[-0.16,  0.04,  0.04, -0.09,  0.19] -> Nes
[-0.25, -0.19,  0.86, -0.40,  0.00] -> teleb
[-0.17,  0.04, -0.40, -0.25,  0.87] -> fofun
which: [-0.19,  0.86, -0.40]  teleb
order: [-0.40, -0.25, -0.19,  0.00,  0.86]  teleb
places Nes: [0.04]  1 2
tail: [-0.16,  0.04]  [ 0.04, -0.09,  0.19]

[-0.32, -0.33, -0.06,  0.14,  0.11, -0.35, -0.08, -0.15,  0.10, -0.16,
 -0.10,  0.48,  0.49, -0.28,  0.06, -0.08, -0.48,  0.35,  0.25, -0.06,
 -0.14,  0.06, -0.24,  0.26, -0.18,  0.05, -0.50,  0.10,  0.08, -0.41,
  0.19, -0.34,  0.10,  0.54,  0.06, -0.19, -0.22,  0.43, -0.17, -0.52,
 -0.11, -0.50,  0.01,  0.07, -0.16] -> ninat
[-0.40, -0.36, -0.20,  0.12, -0.05,  0.50,  0.08, -0.15, -0.07, -0.30,
  0.22,  0.32,  0.17, -0.33,  0.00,  0.54,  0.00, -0.14, -0.42,  0.22,
  0.00, -0.50, -0.12,  0.26,  0.27,  0.31, -0.31, -0.26, -0.17,  0.17,
  0.14, -0.34,  0.00,  0.13,  0.00, -0.66, -0.14,  0.32,  0.15, -0.04,
 -0.42, -0.26, -0.15,  0.32,  0.20] -> mokom
[-0.15,  0.10,  0.01, -0.21,  0.43, -0.17, -0.48,  0.49, -0.16,  0.26,
  0.11, -0.52, -0.50,  0.06,  0.35,  0.54, -0.32, -0.18, -0.14, -0.41,
  0.06,  0.25,  0.14, -0.16, -0.11,  0.19,  0.06, -0.24, -0.19,  0.10,
  0.48, -0.50,  0.08,  0.05, -0.35, -0.06, -0.33, -0.06, -0.08, -0.10,
  0.07, -0.08, -0.28, -0.34,  0.10] -> mobop
[ 0.22,  0.63, -0.18, -0.37, -0.18, -0.15, -0.01,  0.23, -0.03, -0.10,
 -0.43, -0.36, -0.27, -0.23,  0.18, -0.37, -0.14,  0.01, -0.20,  0.00,
 -0.11,  0.47, -0.14, -0.41, -0.15,  0.12,  0.31,  0.60,  0.04,  0.03,
 -0.05, -0.25,  0.26, -0.59, -0.11,  0.20,  0.19,  0.21, -0.23, -0.06,
  0.16,  0.16, -0.28,  0.14, -0.49] -> Maber
order: [-0.28, -0.34,  0.10, -0.15,  0.10,  0.01, -0.21,  0.43, -0.17, -0.48,
  0.49, -0.16,  0.26,  0.11, -0.52, -0.50,  0.06,  0.35,  0.54, -0.32,
 -0.18, -0.14, -0.41,  0.06,  0.25,  0.14, -0.16, -0.11,  0.19,  0.06,
 -0.24, -0.19,  0.10,  0.48, -0.50,  0.08,  0.05, -0.35, -0.06, -0.33,
 -0.06, -0.08, -0.10,  0.07, -0.08]  mobop
which: [-0.43, -0.36]  Maber
tail: [0.20, 0.19]  [ 0.21, -0.23, -0.06,  0.16,  0.16, -0.28,  0.14, -0.49]
which: [ 0.04,  0.03, -0.05, -0.25]  Maber

[-0.02,  0.03,  0.02,  0.00, -0.02,  0.03,  0.04, -0.01,  0.00,  0.01]  sor
[ 0.00,  0.00, -0.03,  0.00,  0.00,  0.00,  0.01,  0.00, -0.02,  0.02]  rizi
[-0.01,  0.02, -0.01,  0.01,  0.01,  0.00,  0.04,  0.01, -0.01,  0.02]  nupez
[-0.01,  0.02,  0.00,  0.01,  0.01,  0.01,  0.04, -0.01,  0.01,  0.04]  zelo
[ 0.00, -0.01,  0.01,  0.00,  0.00,  0.00,  0.00,  0.00,  0.02, -0.03]  piv
[-0.02,  0.00, -0.01, -0.01, -0.02, -0.02, -0.01,  0.00, -0.03,  0.00]  fuf
[ 0.01, -0.32,  0.26,  0.10, -0.72, -0.40,  0.22,  0.21, -0.18, -0.34]  lifup
[ 0.58,  0.00, -0.02,  0.09,  0.27,  0.48,  0.24,  0.24,  0.11,  0.42]  Ber
[ 0.57,  0.37, -0.03,  0.06,  0.29,  0.52,  0.23,  0.21,  0.10,  0.41]  tilir
[ 0.00,  0.01,  0.02,  0.01, -0.02, -0.02,  0.00,  0.01,  0.01,  0.03]  lut
[ 0.00,  0.01, -0.01, -0.01, -0.02,  0.01, -0.03, -0.01,  0.00,  0.00]  biko
which: [0.09, 0.27, 0.48, 0.24, 0.24]  Ber
order: [-0.03, -0.02,  0.00,  0.00,  0.00,  0.00,  0.00,  0.00,  0.01,  0.02]  rizi
tail: [-0.02, -0.01]  [ 0.00, -0.03,  0.00]
which: [ 0.00,  0.01, -0.01, -0.01, -0.02,  0.01, -0.03, -0.01]  biko
order: [-0.01, -0.01,  0.00,  0.01,  0.01,  0.01,  0.01,  0.02,  0.04,  0.04]  zelo
places zelo: [0.01]  3 4 5 8

